In the data rows, the value 128 means zero.
Each row of this table is followed by its label. One hidden rule gives the labels. It looks at one to three of the table's principal directions, none of them among the few with the most spread.
array([108, 143,  94, 153, 170, 139, 120, 126,  97,  72, 125, 114, 143, 131, 179, 111, 137, 105,
        96, 101,  99,  86, 168, 157, 117, 114, 124, 179, 105, 129, 119, 154]) 3
array([ 86,  87, 128, 183, 179, 132, 120, 109, 146, 135, 119,  92,  93, 121, 158, 167, 143, 183,
       189, 143, 158, 119, 148, 143, 158,  97,  99, 166,  78, 101, 118, 114]) 4
array([142, 188, 160,  43,  84, 145, 195, 141, 158, 131, 138, 126, 162, 144, 100,  85,  57,  92,
        88,  48, 111, 153, 120, 114, 101, 129, 173,  61, 114, 115, 146, 142]) 4
array([106, 122,  85,  56, 152, 233, 153, 233, 225,  97,  99, 105,  99, 137, 115,  49,  83, 194,
       128,  78, 113, 215,  94, 139, 150, 103, 118, 111, 155, 182, 200,  48]) 4
array([203, 190, 171,   9,  83, 153, 176, 152, 119, 178, 162, 124, 237,  93,  41,  44, 115,  68,
        94,  49,  71, 145,  98, 103,  62, 154, 154,  33, 147, 138, 158, 164]) 4
array([ 91, 108, 107, 180, 146, 118, 124, 122, 136,  96, 113, 138,  78, 158, 149, 183, 115, 149,
       152, 130, 150, 117, 134, 124, 168, 111, 124, 162,  98, 110, 101, 108]) 1
array([167, 105, 111, 138, 135, 121, 130, 142, 118, 138, 128, 163, 147,  71, 119, 141, 182, 148,
       179, 154,  85, 158, 143, 138,  82, 173, 127, 139, 185, 200, 114, 136]) 4
array([114, 164, 136, 168, 111, 102, 140, 106,  93,  96, 113, 157, 111, 131, 200, 155, 132,  86,
        82, 132, 132, 130, 147, 167,  81, 128, 146, 141, 111,  98,  77, 169]) 3
array([131,  64, 151,  94, 176, 189, 169, 137, 209, 192, 148,  73, 153, 103,  30,  99,  96, 223,
       227,  59, 112, 132, 104,  61, 189,  93,  92, 102,  98, 140, 188,  75]) 2
array([149, 214, 165,  80,  91, 179, 130, 131, 100, 117, 142, 127, 197, 125, 145,  40, 140,  65,
        15, 105,  79, 156, 120, 122,  89,  96, 158,  93, 119, 101, 131, 187]) 7
array([151, 115, 122, 109, 113,  81, 110, 121, 109, 128, 156, 137, 147, 121, 130, 132, 134,  91,
       118, 115, 132, 100, 140, 120, 105, 172, 149, 113, 153, 159, 133, 149]) 7
array([106, 173, 166,  69, 105, 162,  93, 149, 132, 118, 123,  87, 142, 141, 181,  53, 100,  86,
        25, 113, 171, 137, 130, 156, 125,  68, 156,  90, 122,  89, 186, 153]) 1
array([123, 138, 141, 108, 121, 136, 150, 123, 153, 163, 130, 119, 130, 125, 104, 133, 133, 162,
       170, 146, 133, 176, 117, 122, 123, 136, 123, 117, 105, 121, 126, 126]) 2
array([150, 125, 135,  50, 141, 212, 164, 185, 176, 136, 125,  96, 166, 121,  61,  27,  64, 138,
        92,  28,  93, 119,  88, 100, 150,  86, 110,  79, 150, 143, 207,  80]) 1
array([ 89, 128, 111, 151, 116, 152, 130, 166, 180,  77,  98, 146,  44, 152, 210, 135, 111, 151,
        94, 149, 152, 200, 125, 158, 131, 117, 150, 129, 143, 140, 117,  90]) 6
array([ 86, 172, 136, 122, 123, 185, 173, 148, 177,  84, 101, 128,  98, 151, 179, 108,  85, 147,
        93,  96, 117, 192, 137, 142, 131,  81, 156, 126,  96, 109, 122, 124]) 4
array([113, 120, 123, 254, 102,  12, 101,  39,  54,  97, 119, 191,  65, 151, 214, 251, 163,  88,
       121, 228, 162,  79, 172, 154, 115, 168, 145, 190, 129, 101,  26, 171]) 8
array([175, 182, 171,  97,  76, 114, 149, 105,  97, 153, 139, 150, 177, 105, 117, 107, 142,  79,
        91, 149,  94, 145, 136, 129,  76, 149, 163,  88, 156, 126, 111, 175]) 2
array([141, 117,  79, 179, 132,  61, 106, 135,  76,  84, 130, 172, 103, 129, 157, 202, 168,  82,
       146, 141, 127,  95, 146, 155,  95, 190, 139, 156, 145, 149,  66, 137]) 2
array([ 90,  94, 140, 199, 153, 238, 133, 144, 207,  80,  92, 120,  53, 143, 194,  78, 107, 208,
        72, 157,  95, 174, 121, 107, 209,  32, 117, 154, 150, 132, 143,  56]) 7
array([143, 158, 113, 176, 126,  48, 111,  57,  25, 134, 154, 152, 172, 146,  99, 195, 177,  68,
       146, 158, 115,  51, 143, 115, 111, 172, 115, 174,  79,  85,  54, 194]) 7
array([103, 108, 111, 113,  84,  10, 129, 114, 153, 163, 148, 145,  56, 171, 121, 243, 113, 131,
       211, 160, 234, 162, 109, 131, 114, 227, 151,  98,  93, 117,  90, 115]) 3
array([100,  75,  91, 157, 194, 121,  86, 115, 127, 155, 152,  68, 121, 142, 101, 141, 169, 175,
       195, 153, 156,  87, 115, 117, 177, 138,  61, 176,  70, 109, 135,  99]) 4
array([ 94, 128, 110,  57, 132, 119, 130, 157, 177, 130, 149,  91, 124, 156, 118, 128,  93, 142,
       164,  77, 174, 155, 130, 121, 138, 146, 151, 104,  83, 135, 166, 123]) 1
array([122, 142, 139,  91, 106, 114, 159, 120, 156, 148, 132, 132, 128, 127, 133, 130, 109, 144,
       147, 130, 141, 175, 136, 135,  99, 153, 148, 111, 124, 143, 135, 143]) 4
array([127,  85, 116, 106, 135,  43, 107, 105, 125, 163, 162,  98, 125, 134, 102, 183, 127, 124,
       201, 129, 189,  80, 145, 126, 133, 188, 132, 120, 111, 136, 139, 130]) 4
array([ 95,  79,  91, 205, 177, 106, 130, 110, 124, 145, 102, 140,  80, 124, 113, 213, 160, 201,
       238, 173, 152, 130, 119, 140, 149, 140,  67, 196,  92, 119,  87, 100]) 8
array([ 77, 117,  52, 145, 188, 154, 184, 157, 180,  87, 100, 122,  79, 150, 132, 160, 106, 208,
       216, 107, 111, 170, 140, 156, 136, 149,  98, 192,  84, 156, 109,  81]) 6
array([168, 159, 157, 115,  77, 115, 160, 126, 124, 144, 134, 161, 134, 126, 104, 135, 125,  92,
       108, 130, 107, 152, 105, 115,  98, 157, 154,  76, 150, 119,  93, 130]) 7
array([141, 154, 168, 142,  92, 178, 165, 138, 161, 101, 107, 162, 108, 109, 184,  95, 114, 129,
        63, 133,  84, 191, 136, 133, 106,  96, 170,  99, 174, 144, 114, 127]) 6
array([162, 183, 187, 112,  82, 156, 138, 121,  91, 108, 120, 155, 177, 105, 160,  69, 107,  52,
         8,  91,  89, 112, 138, 129,  92,  76, 171,  86, 166, 111, 134, 181]) 2
array([138, 118, 146, 244, 144, 148, 109,  77,  71, 108,  95, 170, 126,  87, 189, 134, 185, 137,
        90, 208,  74, 104, 160, 144, 126,  79, 104, 198, 171, 130,  85, 157]) 8
array([123, 119,  91, 202, 159, 126, 109, 118,  83,  86, 113, 152, 117, 137, 135, 166, 159, 123,
       135, 151,  99,  85, 140, 130, 150, 121, 105, 191, 126, 125,  86, 125]) 7
array([107, 104,  81, 195, 140, 100, 103, 138, 126,  83, 109, 151,  55, 151, 172, 196, 156, 141,
       157, 190, 143, 136, 143, 154, 145, 156, 130, 172, 140, 142,  81,  94]) 4
array([ 96, 140, 122, 147, 124, 162, 126, 139, 150, 104,  96, 146,  91, 132, 186, 115, 130, 162,
       101, 168, 133, 191, 129, 154, 125, 101, 127, 154, 140, 137, 128, 124]) 5
array([165, 175, 131,  64, 113, 106, 116, 115,  62, 157, 155, 123, 223, 116,  73,  90, 146,  67,
       106, 110, 107,  89, 128, 123,  87, 154, 127, 118, 125, 125, 146, 190]) 2
array([116, 169, 141,  40,  94, 142, 131, 180, 176, 123, 140,  98, 121, 153, 135, 101,  97, 104,
       106,  92, 164, 186, 118, 137, 117, 132, 179,  59, 108, 116, 157, 123]) 8
array([116, 133, 183, 193, 122, 176, 149, 116, 132, 108,  73, 154,  96, 100, 191, 125, 106, 141,
        78, 136, 119, 138, 142, 152, 132,  36, 132, 135, 153,  97, 119, 130]) 3
array([126,  87, 138, 163, 138, 133, 135, 108, 160, 148, 130, 115,  95, 144,  91, 157, 117, 174,
       175, 155, 132, 112, 119,  89, 194, 115, 114, 131, 123, 116, 124,  78]) 7
array([125, 145, 118, 141, 138, 101, 135,  91,  85, 140, 134, 141, 162, 122, 117, 150, 151, 123,
       151, 135, 116, 111, 141, 131, 103, 146, 111, 164,  98, 121, 103, 174]) 5
array([ 53,  83,  45, 183, 209, 146, 172, 178, 200,  86,  91, 110,  25, 157, 143, 213, 115, 226,
       255,  99, 155, 174, 120, 166, 154, 145,  82, 187,  50, 124,  86,  44]) 2
array([101,  69, 138, 159, 154, 197, 159, 159, 224,  96,  96, 116,  56, 124, 167, 109,  68, 204,
       131,  97, 123, 154, 136, 119, 187,  64, 135, 124, 160, 158, 165,  51]) 5
array([ 90,  56,  89, 183, 188, 107, 111, 126, 145, 121, 115, 108,  77, 127, 139, 189, 133, 186,
       214, 135, 166,  95, 146, 142, 167, 128,  92, 181, 108, 139, 128,  89]) 4
array([164, 174, 130,  88, 103,  83, 119, 112,  59, 135, 165, 125, 194, 138,  99, 107, 136,  32,
        73,  90, 118,  66, 118, 123,  86, 167, 137, 100, 111, 100, 114, 178]) 1
array([109, 116, 141, 181, 126,  95,  30, 107,  70, 117, 136, 113, 110, 160, 154, 168, 165,  80,
        91, 175, 187,  62, 127, 117, 185,  88, 129, 142, 103,  63, 114, 142]) 1
array([143, 142, 150, 115,  89,  89, 131, 129, 104, 135, 115, 156, 123, 127, 125, 154, 102,  81,
       106, 113, 161, 111, 119, 143, 103, 134, 148,  93, 148, 108, 122, 140]) 5
array([154, 172, 139, 112, 121, 182, 194, 146, 128, 112, 109, 157, 166, 101, 116,  84, 110, 118,
        98,  73,  53, 156, 123, 132,  83, 111, 134, 114, 143, 140, 116, 142]) 4
array([ 99, 120, 103,  39, 126, 173, 119, 192, 214, 147, 143,  84, 104, 174,  79,  82,  93, 178,
       147, 105, 171, 197,  72,  97, 177, 133, 120,  88, 104, 137, 193,  64]) 7
array([116, 110, 121,  94, 117, 126, 126, 161, 178, 130, 130, 113,  90, 144, 127, 129, 102, 147,
       145, 123, 165, 160, 116, 128, 144, 143, 144,  97, 137, 143, 154,  88]) 8
array([144, 170, 161,  35, 117, 199,  96, 164, 124, 149, 138,  81, 200, 111, 122,   0, 124,  93,
        21,  93, 122, 137,  99, 133, 111,  75, 120,  81, 144, 117, 213, 151]) 5
array([ 86,  57,  69, 225, 161,  80, 117, 115, 146, 102, 104, 154,  24, 159, 154, 230, 134, 189,
       206, 189, 168, 119, 131, 139, 173, 160,  96, 198, 126, 143,  83,  68]) 4
array([136, 162, 161,  85, 125, 221, 118, 162, 141, 111, 108, 110, 170, 103, 148,  25, 115, 125,
        46, 111,  90, 153, 137, 136, 133,  46, 143, 110, 167, 137, 191, 139]) 3
array([152, 119, 142,  65, 154, 197, 151, 148, 163, 180, 143,  90, 194,  92,  47,  53, 131, 180,
       166,  91,  83, 151, 106,  93, 138, 108,  97, 108, 128, 153, 187, 116]) 2
array([114, 136, 111,  58, 119, 101, 139, 154, 167, 159, 152,  91, 115, 164,  82, 142, 106, 133,
       177, 106, 180, 155,  98, 125, 129, 179, 130,  86,  80, 110, 140, 102]) 4
array([139, 110, 111, 151, 127,  83,  98, 132,  92, 120, 121, 154, 118, 113, 137, 175, 154, 107,
       149, 150, 145, 106, 140, 149, 112, 154, 132, 141, 157, 146, 112, 137]) 1
array([114, 128, 135,  77, 100,  84, 106, 144, 157, 168, 148, 105, 105, 147, 112, 167, 134, 133,
       181, 153, 203, 176, 111, 130, 126, 169, 151,  82, 100, 113, 135, 121]) 3
array([129, 147, 158,  71, 151, 197, 185, 157, 161, 119, 121,  96, 177,  92, 137,  45,  70, 126,
        91,   5,  94, 128, 142, 140,  98,  72, 136,  93, 117, 131, 181, 142]) 4
array([147, 166, 140,  92, 102,  99, 130, 106,  95, 162, 148, 117, 164, 146,  86, 119, 130,  88,
       113, 138, 137, 108, 108, 122, 113, 155, 123, 105, 105,  91, 121, 149]) 1
array([129, 139, 112, 193, 156, 150, 126,  99,  67,  88, 100, 164, 155, 105, 165, 108, 150, 120,
        80, 141,  69,  87, 155, 147, 112,  93,  98, 204, 150, 140, 109, 166]) 2
array([106, 137, 191,  86, 140, 243,  93, 164, 164, 155, 103,  74, 156,  94, 149,  19, 122, 162,
        63, 114, 145, 172, 107, 133, 157,   1, 112,  98, 129,  96, 219, 130]) 4
array([132, 194, 171,   6,  96, 190, 126, 158, 139, 155, 139,  94, 205, 123, 112,   4,  92,  96,
        33,  68, 133, 165, 100, 122, 102,  80, 142,  66, 122, 111, 211, 169]) 5
array([112, 122,  78, 133, 148, 176, 155, 169, 178,  89, 111, 149,  98, 132, 140, 113, 129, 186,
       149, 132,  85, 199, 124, 131, 129, 143, 121, 161, 146, 187, 124,  91]) 1
array([156, 182, 153,  89, 115, 159, 149, 121,  95, 135, 143, 136, 212, 102, 108,  74, 140,  92,
        88,  83,  70, 135, 132, 114,  84, 113, 141, 112, 118, 126, 130, 189]) 6
array([ 61, 100, 104, 165, 138, 128, 151, 148, 210,  86,  96, 130,  15, 174, 175, 205,  81, 196,
       190, 142, 179, 183, 144, 141, 180, 118, 152, 146,  99, 126, 110,  67]) 2
array([144, 101, 167, 173, 130, 134,  86,  97,  88, 136, 126, 134, 147,  95, 162,  98, 147, 105,
        61, 139, 125,  73, 132, 121, 135,  78, 114, 134, 165, 118, 144, 153]) 3
array([108, 110, 100, 167, 149, 119, 175, 117, 165, 108, 119, 133,  79, 138, 153, 163, 117, 172,
       173, 138, 114, 149, 146, 143, 125, 159, 122, 158, 114, 146,  92,  98]) 2
array([114, 114,  76, 145, 154,  69,  62, 120,  71, 131, 152, 113, 131, 164,  98, 176, 175, 101,
       162, 156, 171,  70, 112, 125, 149, 171,  91, 167,  82, 101, 106, 133]) 7
array([ 96, 154, 126, 107, 142, 213, 165, 172, 191,  76, 104, 109, 107, 133, 189,  61,  87, 155,
        75,  83,  99, 188, 141, 152, 127,  76, 148, 125, 124, 140, 154, 108]) 5
array([152,  96, 158, 191, 148, 189, 140, 110, 130, 138, 108, 146, 138,  88, 112, 104, 143, 172,
       125, 144,  66, 118, 124,  97, 160,  69,  99, 149, 167, 140, 128, 110]) 1
array([154,  94, 142, 204, 201, 249, 158, 150, 125, 107,  73, 139, 157,  39, 130,  73, 154, 189,
       134, 104,  18, 114, 147, 141, 136,  28,  77, 179, 184, 162, 141, 106]) 7
array([136, 143, 144,  78, 130, 146, 134, 128, 135, 156, 150,  90, 169, 126, 101,  76, 121, 121,
       111, 101, 124, 124, 115, 117, 123, 123, 120, 102, 108, 116, 159, 137]) 2
array([109, 124,  92, 130, 132,  13,  85,  81,  61, 155, 155, 120, 135, 164, 101, 209, 149,  91,
       182, 155, 202,  59, 131, 138, 122, 196, 106, 163,  70,  93, 102, 166]) 5
array([162, 112, 145, 153, 152,  83, 152,  69,  71, 170, 147, 125, 186,  99,  62, 166, 137, 112,
       186, 100, 103,  35, 145, 108, 120, 142, 100, 143, 105, 107, 106, 161]) 3
Here are more rows. What is the label of each one?
array([124,  99, 137, 231, 191, 176, 147,  76, 108, 109, 110, 123, 141,  98, 148, 124, 148, 170,
       135, 137,  56,  72, 166, 117, 163,  61,  88, 202, 118, 119, 104, 132]) -> 6
array([138, 142, 152, 155, 115, 141, 131, 108, 108, 124, 127, 154, 143, 109, 157, 111, 146, 114,
        82, 131, 101, 138, 128, 122, 105, 110, 131, 130, 137, 125, 108, 159]) -> 6
array([135, 186, 125,  15, 120, 204, 138, 208, 143, 112, 119, 101, 180, 136,  94,  23,  79,  89,
        53,  34, 115, 148,  92, 139, 112,  89, 134,  76, 131, 122, 198, 122]) -> 1
array([162,  95, 178, 132,  98, 113, 118, 118, 147, 173, 137, 129, 117, 105,  99, 153, 137, 137,
       160, 165, 141, 134, 125, 100, 150, 128, 153,  79, 169, 132, 133, 108]) -> 5
array([137, 143, 163,  62,  98, 172, 132, 186, 167, 133, 107, 119, 125, 117, 125,  77,  83, 115,
        84,  87, 151, 164, 104, 140, 124,  88, 154,  58, 166, 126, 183, 104]) -> 3
array([117, 154, 168, 120, 144, 203, 117, 137, 123, 119, 116,  99, 166, 110, 151,  61, 122, 119,
        64,  89, 110, 121, 132, 129, 140,  36, 126, 121, 109,  91, 161, 152]) -> 5
array([215, 169, 130,  70,  99, 105, 162, 125,  82, 175, 171, 157, 230,  75,  47, 107, 189,  85,
       160, 121,  43, 150, 121, 110,  38, 219, 140,  91, 158, 176,  98, 180]) -> 6
array([105,  99, 147, 178, 124, 159,  87, 158, 165, 105,  99, 121,  47, 132, 194, 141, 140, 151,
       104, 182, 166, 164, 122, 147, 169,  79, 141, 116, 155, 112, 126,  78]) -> 2
array([ 80, 127, 113, 131, 101,  68, 143, 117, 178, 139, 129, 128,  41, 185, 147, 213, 109, 161,
       190, 176, 209, 189, 116, 139, 139, 182, 144, 120,  76, 101,  89,  99]) -> 4
array([111, 144,  92,  38,  97,  83, 141, 172, 178, 129, 146, 113,  96, 173, 114, 144,  87, 119,
       157, 107, 188, 178, 113, 144, 109, 204, 162,  82, 114, 147, 146, 102]) -> 8
array([146, 161, 141,  89,  96,  98, 145, 130, 112, 154, 136, 140, 150, 124, 100, 145, 129,  96,
       141, 117, 141, 145, 115, 135,  86, 162, 143,  92, 118, 114, 114, 153]) -> 8
array([136, 112, 119, 126, 102,  51,  95, 119, 127, 133, 160, 117,  93, 157, 136, 182, 145,  98,
       151, 175, 174, 113, 138, 127, 135, 194, 161, 105, 132, 129, 105, 115]) -> 6
array([125, 142, 144, 142,  80, 118, 140, 114, 161, 115, 132, 152,  82, 163, 148, 154, 115, 132,
       113, 174, 131, 174, 128, 104, 150, 141, 172, 107, 138, 126,  97, 113]) -> 7
array([152, 123, 109, 106, 154, 157, 156, 150, 129, 132, 124, 119, 159, 107,  83,  95, 121, 138,
       147,  92,  85, 111, 123, 132, 117, 135, 103, 132, 145, 153, 146, 110]) -> 6
array([114, 120, 156, 177, 107, 205, 108, 150, 177,  93,  82, 146,  58, 132, 200,  89, 123, 168,
        54, 207, 118, 190, 123, 135, 176,  53, 142, 131, 197, 138, 142,  78]) -> 1
array([103, 133, 106, 147,  98,  67,  82, 106, 101, 113, 134, 141,  82, 199, 134, 177, 118,  94,
       100, 177, 191,  97, 109, 117, 169, 150, 132, 142, 109,  90, 107, 121]) -> 7
array([154, 145, 100, 179, 154,  92, 113,  69,  24, 109, 153, 152, 201, 103, 147, 116, 189,  73,
        87, 132,  62,  48, 159, 134,  77, 159,  98, 198, 123, 140,  83, 207]) -> 2
array([ 84,  88,  65, 149, 194, 104,  87, 129, 122, 139, 134,  86, 110, 150, 101, 175, 165, 180,
       226, 158, 171, 105, 126, 138, 166, 151,  69, 195,  67, 120, 129, 105]) -> 8
array([122, 117, 136, 118, 103,  92, 105, 125, 123, 126, 125, 138, 109, 142, 142, 142, 100, 105,
       102, 129, 175, 107, 129, 131, 135, 128, 146, 112, 149, 127, 148, 130]) -> 3
array([ 65,  57,  51, 235, 168,  25,  87, 110, 122,  95, 127, 133,   7, 193, 161, 255, 146, 151,
       223, 177, 218,  82, 128, 144, 179, 188,  98, 197,  67,  99,  52,  75]) -> 1
array([127, 157, 112, 123, 120, 132, 146, 135, 129,  79, 130, 138, 127, 157, 135, 132, 104, 101,
       106, 105,  98, 118, 151, 121, 140, 129, 164, 132, 124, 132, 112, 129]) -> 7
array([175, 150, 166,  81, 112, 187, 126, 140, 125, 144, 139, 112, 190,  88, 127,  16, 138, 106,
        44, 121,  73, 134, 123, 124, 102, 101, 132,  91, 186, 152, 175, 143]) -> 8
array([133, 115, 154, 180, 149, 191, 112, 133, 120, 113, 100, 130, 127,  91, 168,  87, 152, 142,
        80, 145,  94, 125, 131, 139, 139,  57, 109, 146, 162, 123, 135, 122]) -> 8
array([156, 158, 171, 100,  74, 118, 147, 114, 132, 159, 128, 150, 139, 109, 134, 113, 129, 112,
       101, 162, 124, 174, 124, 133,  87, 144, 158,  84, 164, 134, 125, 149]) -> 3
array([126, 146, 154, 118, 117, 187,  84, 155, 127,  98, 109, 120, 136, 122, 171,  65, 126, 110,
        41, 142, 122, 135, 138, 136, 151,  54, 151, 119, 169, 126, 173, 133]) -> 2
array([153, 133, 117,  70,  68,  14, 150, 132, 133, 150, 166, 147, 105, 159,  95, 199, 100,  69,
       166, 107, 184, 128, 113, 126,  83, 246, 177,  57, 127, 135,  97, 124]) -> 2
array([114, 119,  80, 120, 126,  56,  77, 141, 110, 132, 162, 112,  99, 187,  85, 206, 156, 100,
       186, 149, 192, 106, 102, 113, 159, 195, 127, 123,  74,  97,  95, 106]) -> 7
array([109, 161, 123,  99, 140, 186,  99, 156, 109, 119, 105, 115, 158, 132, 130,  65, 127, 124,
        72, 120, 130, 135, 109, 144, 134,  70, 100, 145, 121, 107, 171, 141]) -> 4
array([ 95, 101, 100, 165, 153, 122, 110, 140, 138, 103, 103, 131,  79, 122, 185, 153, 140, 159,
       147, 158, 154, 144, 146, 169, 125, 127, 117, 168, 137, 147, 126, 114]) -> 4
array([112,  84, 128, 115,  90,  73, 133, 143, 199, 175, 136, 129,  38, 180,  66, 224,  97, 172,
       228, 159, 217, 173,  76,  91, 184, 180, 139,  74, 108, 108, 114,  48]) -> 7
array([136, 105, 127, 175, 130, 114, 103, 111, 108, 118, 116, 146, 111, 123, 135, 158, 145, 133,
       137, 178, 123, 101, 148, 126, 153, 121, 130, 155, 163, 140, 118, 121]) -> 6
array([124, 123, 146,  83,  96, 118, 120, 141, 164, 152, 129, 113, 103, 149, 112, 126,  94, 133,
       127, 141, 178, 149, 110, 121, 150, 131, 145,  84, 140, 121, 162, 101]) -> 6
array([108, 131,  97, 163, 145, 103, 111, 121,  94,  94, 116, 139, 113, 142, 157, 162, 138, 112,
       127, 138, 138,  98, 146, 154, 126, 133, 121, 171, 114, 119, 104, 140]) -> 2
